In the data rows, 128 means zero.
Here are some points, one per row:
[114  92 138 135 141 115 130 112 145 109 140  77 201 114 116 141  80  55 113 128 121 141  98 109  91 207  65 127 142 139 127 190]
[120  95  90 106 146 125 104 140 156 132  77 143 111 132  88  82 117 176 178 149 124 113 132 117  92 113 146  66 128 193  74 125]
[135 105 126 147 116 118 141 138 119 114 134 181  99 168 187 152  54 122 115 160 117 132 132 116 125 120 118 207 144 149 114 110]
[124 115  80 127 129 126 104 105  94 128 171 164 116 117 122 109 149 156 126 146  88 142 151 124 121 118 118 124 103  85 194 123]
[ 83 140  76 175 139 125  54 181 154  40  34 130 121 191  74  66 152 122 130 115 117 124 196 127  67 125  92 149 147  86  96 174]
[131 152 121 111  98 156 162 147 131 113 134 139 128  80 152 124 134 129  78  91 165 127 152 132 118  97 122 164 112 142 121 127]
[155  81 190 113 132  91 122 139 170 205  95 148  52 163 123 168 129 131  66  73 150 134 115 205 166 193 184 147  67 111 174 191]
[151 163 112 105  99 165 178 140 141  88 104 140 149 127 157 115 141 132  88 124 181 155 122 141  98 138 125 128  95 133 123 141]
[123 172 139 100 118 186 164 158 157 107 136 109 143  87 113 158 140 102 101  99 124 124 143 158  93  96 135 145  84 145 147 130]
[154 169  97 121 129 114 151 101 117 118 114 137 126 111 148 101  86 115 135 127 106 109 132 112 127 139 187 117 116  60 127 118]
[148 117 100 169 106 120 138 133 150 143 183 122 132 132 123 108 119 103 149 133 145 127 127 163 183  96 103 102 155 124 105 143]
[129 152 132  92 121 205 193 164 150 119 122  98 141  95 127 129 182  87 102 161 146 170 141 144 104  96 149 126  77 127 110 149]
[ 77 100 174 106  93 164 101  96  77 138 151 121 153 133  93 140 147 140 116 116 146  75 127  89 173 117 144  97 119 146  75 164]
[134 104 190 147 149 112  65 120 171 184  77 119 129 151 121 129  75 141  97 106 112 118 143 169 110  83 180 109  90 115  47 143]
[135 100 182 136 124 113 159 151 129 116 134 137  99 168 123 151 107  76 132 137  86 135 134  83 126 104 144 196 149 149 141  80]
[107 156 100  88 115 114 152 127 126 125 114 179 126  49 184 119 139 134  47  79 170 110 125 101 153 107  97 172 140 183 150 171]
[159  97  99  41 176 115 145 147 178 123 127  79 119 116  57  72 127 164 147 165 114 121 177 180 125 142 112 161  66 181  67 154]
[ 78 109 154 188 167 132  83 149 204  96 151 160 115 117 162  91 117  94 111 157 132 129 106 162 138 124 141  90 129 170 164 107]
[144 155  97 141 130 121 176 118 137 124 135 137 109 128 120 106 131 112 137 104 103 104 104 124 142 131 170 121 163  92 125 117]
[ 71  90 180 164 167 154 136  92  80  85 168 117 175 118  95 122 111 165 143  76 141 110 112  83 109 187 134 112 104 141  91 158]
[146 160 128 109 140 131  53 129  96 133 135 124 139  84 117 125 140 126 158 144 133  85  75  99 133 153 147 159 112 118 146 119]
[124 140 130  87 117 124  77 119 103 141 129 109 148 117 130 104 170 106 152 158 132 101  72  92 137 166 153 150 119 110 131 110]
[124 158  91 131 196 158 158  91 114 165 109 122 107 132  99 160  97 138 126 153 121 124 108 127 168  83 131 153 142 147 146 167]
[ 87 109 124  87 164 204 120 108 108 181  64 208 159 124 143 137 144 136 102  69 129  72 156 155 180 134  49  99 125 136  99   0]
[130  88 137 108 130 117 164 104 140 109 105 143  95 165 136 137  79  94 129 171 152 149 140 106 136 118 130 152 148 109 129 117]
[124 125 136 151 144 109 141 137 126 164 125 200 121  56 103 193 156  71 169 123 156 158 208 150 129 169 157 138 122 151  75  81]
[158 132 133 144 255 141 170 167 109 111  62  72 113 139 222 107 129  64 162  92 168  61 144 113 113 109  14  61 105 106 161  90]
[160 129 111 139 134 126  97 150  92 135 121 110 133  97  96 124 163 134 125 138 118 102  95 125 116 178 142 158 111  94 144  84]
[ 69  61 158  87 136 130 100 128 104 104 169 179 132  98 161 164 141 228 130 127 143 111 119  84 137 144 156  82 143  96 127 135]
[200  58 107 153  64 118  94  85 116 130  25 164 128 154 169 182 234 132 156  81  82 164  60 123 102  93 147  86 107 140 142 175]
[149 142  91 164 122 116 140 122 131 111 154 148 106 148 106 106 122 109 140 115 127 142 111 138 191 130 111 111 150 138 101 144]
[110  57 102 146  93  91 106 117  93 152 152   7  34  76 149 102  65 144 124 127  93 169  91 148 123 117  27 120 128 133  83 110]
[135 181 124 106 167  76  76 154 111 144 118 128 162 135 127 160 136 136  54 137 101 151 122 137 158  60 158  78 157 104  79 146]
[142 171 175 129 129 135 144  67 164 178  93 210 168  98  86 227 177 110 207 158 131 151 217 163 169 216  92 147 109 143  72  94]
[120 156 122  51 152 166 139 149 176 119 142  75  95 106  88 162 138 133 103  90 131 116 147 188 105 119 165  92 172 201 104  93]
[116 157 196 157  73  96 153 111 154 127 113 144 189  60 115 107 137 183 167 122 149 146 134 136 115  96  89 176 156 136 136 125]
[113 194 209 174  56 147 167  91 140  80  57 111 150  80 170 147 129 202 140 209  99 147 109 123 186 140 108 131 160 125 160 119]
[125 106 113 154 126 114 121 134 157 109 168 118 141 144 134 101 131 105 148 118 119 148 129 158 195 112 109 117 139 130 122 135]
[148 147 135  74 100 151 143 250 141 137  82 164 140 112  78 126  98 147 173 146 123 144 101 113  84  93 105  92  53 120 112 142]
[ 98  89  97 172 137 170 113 160 178 121 150 136 140 146 162 100 122 100 122 179 118 146 127 159 173 136 133  92 121 162 144 122]
[130 149 112 160 132 109 154 133 173 139 168 129 115 127 113 116 131 112 152 102 115 109 116 116 179 111 124 118 126 104 131 138]
[183 164 177 117 168 110 108 138 123 182 150 103 115 187 151 126 157 137  82  92 147 208 118 162 164 155 146 123 111 133 128 127]
[ 91 164 110 163  75  96 102 140 105 154 133  97 183 168  77 189 104 142  59 103 197  85 161 138 157 102 166  79  76 139 101 139]
[112 122 134 105 114 116 103  88 146 132 186 127  87 166 123  94 164 142 126 157 128 139 152 104  81 101 125 118 131  79 177 113]
[192 129 162 101  71 119 125 126 101 111 169 112 133 170 140 119 103 134 119 134 121  80 188 150 131 147 117  76 156 168 146 154]
[ 77 130 134 121 117  88 156 100 105 105 114 138 123 162 175 105 131 122 114 149 151 137 108 117 149  74 129 201 138 150 131  87]
[ 89 151 152 141 107 124 126 102 108 142 172 133  86 180 154 103 167 116 118 150 133  90 154 141  62 110 117 118 151 110 126 166]
[151 143 167  96  84 141 147 119  89 103 160 119 115 172 140 118 140 125 116 127  98  73 164 134 129 148 122  91 128 153 142 160]
[135 145 102  88 134  87 106 121 147 156 137 151 104 119  97 126 150 127  57 146  85 164 154  62 147  93 118  71 159 105 161 143]
[145 123 106 108 142 124  85 138  86 130 105 114 117  87 114 117 165 126 131 150 148 121 106 108 128 187 157 143 140  96 133 108]
[105 105 130  90 129  83 139 129 140  77 121 107 131 155 126 173 117 110 160 133 185 135 116 131 134  86  89 159 144 133 172  88]
[ 84  91 148 174 160 176 126 175 110 159 136  95 125 131 136 167 155 162 143 138 141 104 134  66 142 173 135 160 168  85  84 177]
[131 133  75 143 120 144  97 120 138 151 148 104 120 160 113 173  94 124 155 110  64 114 171  91 135 132 117 136 145  98 184 133]
[201 110 124 158 130 125 114 138 120 141 137 131 110 100  79 142 139 118 109 171 181  94  84 120  89 150 121 133 179 101 120  93]
[ 97 125 192 135  75 203  84 128  99 234  91 178 147 162 100  61  80 108 185  53 156 242 106 136  67 134 101 122 168 123 185 162]
[111  73 118 154 104 142 148 111 166 142 146 110 176 148 112 151  97 129  70 137 120  97  76 111 115 134  87 180 148  87 126 112]
[108 131 126 175 138 120 106 193 145 119 159 128 136 138 140  97 144  99 149 123  92 131 126 160 189 118 118 128 134 165 141 130]
[ 91 111 109 118 120  82 183 145  89 141  89  76 165 143 158 119 129 151 152 143 154 134 166 136 157  81 125 155 149 146 179  85]
[128 158 175  92  96 134 129 139  81  90 167 154  99 171 149 127 154 149 125 140  95  79 122 137 131 134 112  92 119 130 138 151]
[136 160  92 124 134 133 156 108 135 114 125 129 123 119 140 112 112 123 144 104  99 104 115 160 127 136 183 128 167  69 125 128]
[113 107 112 118 122 102 115 144 123  81 195 163 135 132 159 201  95  31 124 109 100 194 116 149  95 116 131 186 103 140  71  97]
[ 66 173 116 192  46  96 131 113 113 104 120  19  43  51 146 169  78 165 105 153  65 199  76 101 128 169 119 114 122 152 131 117]
[191 126 154 111 122 193 115 136 122 101 130 101 154 106 159 132 124 172 124  77 168 176 167 133 122 126 123 129 167 132 138 125]
[173  80 123 153 156 138 141  90  78 111 112 131 142 122  81 104  73  75 116 176 107 146 150 117 142 110 168 136 118 124 168 120]
[103 149  83 109 140 134 112 115 111 152 144 118 153 152 186 119 134 134 196 173 146 103  91 158  82 180 168 172 126 108 162 152]
[170 172 138 137 123 185 121 119 132 110 149 109 110 153 155 114 124 150 110  87 210 161 156  94 128 144 135 139  98 173 118 103]
[104 123 131 115 171 133 142  75 128 100 110 135  79 140  97 132 109 120 140 140 138 141 111 117 162  89 129 154 119 121 157 116]
[ 97  87 142 154 157  86 212 158  82 128 143 161 191 110  93 111 136 175 109 111 132 128  95  98  61 178 153  80 126 141 127 122]
[145 126 111 148 218 115 147 135  68 125 136 174 150  98  90 159 131 163 131 176 115 145  95 165  77 102 119 123 126 122 172 147]
[119 143 114 101 133 127  80 125 106 162 134 113 143 104 171 108 138 117 155 171 127  95 132 102 108 171 161 163 137 105 144 142]
[209  49 108 182 100  85 100  71 181 139  60 117  99 125 163 160 197 164 181 110  82  50 138 112  68  69 172 130  70 187 101 173]
[171 202 119 111 165 115 140 145 196 156 175 119 169 196 108  56 123 169 109 117 116 182 147  95  77 152  85 123 122 156 122 120]
[135 150  85 140 116 119 146 126 141 107 142 141 106 139 111 115 125 119 148  96 134 113  97 144 169 129 144 119 170 103 114 132]
[135 156  96 110 128 102 151  96 143 121 128 131 142 105 148 102 105 108 148 109 112 114 125 126 131 131 179 113 127  60 133 129]
There is one direction along which these points spread out most. Take the direction at right angles to it along which they spread out most. Go by this last direction. How many in every 100 of the points above lie lower along it than each point below? Round to a whole number. More than half of the points above lie lower than the first one.
[ 97 125 192 135  75 203  84 128  99 234  91 178 147 162 100  61  80 108 185  53 156 242 106 136  67 134 101 122 168 123 185 162] 42
[130 149 112 160 132 109 154 133 173 139 168 129 115 127 113 116 131 112 152 102 115 109 116 116 179 111 124 118 126 104 131 138] 59
[ 97  87 142 154 157  86 212 158  82 128 143 161 191 110  93 111 136 175 109 111 132 128  95  98  61 178 153  80 126 141 127 122] 20
[209  49 108 182 100  85 100  71 181 139  60 117  99 125 163 160 197 164 181 110  82  50 138 112  68  69 172 130  70 187 101 173] 0
[107 156 100  88 115 114 152 127 126 125 114 179 126  49 184 119 139 134  47  79 170 110 125 101 153 107  97 172 140 183 150 171] 86
[155  81 190 113 132  91 122 139 170 205  95 148  52 163 123 168 129 131  66  73 150 134 115 205 166 193 184 147  67 111 174 191] 11
[ 78 109 154 188 167 132  83 149 204  96 151 160 115 117 162  91 117  94 111 157 132 129 106 162 138 124 141  90 129 170 164 107] 74
[148 117 100 169 106 120 138 133 150 143 183 122 132 132 123 108 119 103 149 133 145 127 127 163 183  96 103 102 155 124 105 143] 73
[183 164 177 117 168 110 108 138 123 182 150 103 115 187 151 126 157 137  82  92 147 208 118 162 164 155 146 123 111 133 128 127] 64
[ 83 140  76 175 139 125  54 181 154  40  34 130 121 191  74  66 152 122 130 115 117 124 196 127  67 125  92 149 147  86  96 174] 32
[ 89 151 152 141 107 124 126 102 108 142 172 133  86 180 154 103 167 116 118 150 133  90 154 141  62 110 117 118 151 110 126 166] 30
[123 172 139 100 118 186 164 158 157 107 136 109 143  87 113 158 140 102 101  99 124 124 143 158  93  96 135 145  84 145 147 130] 93
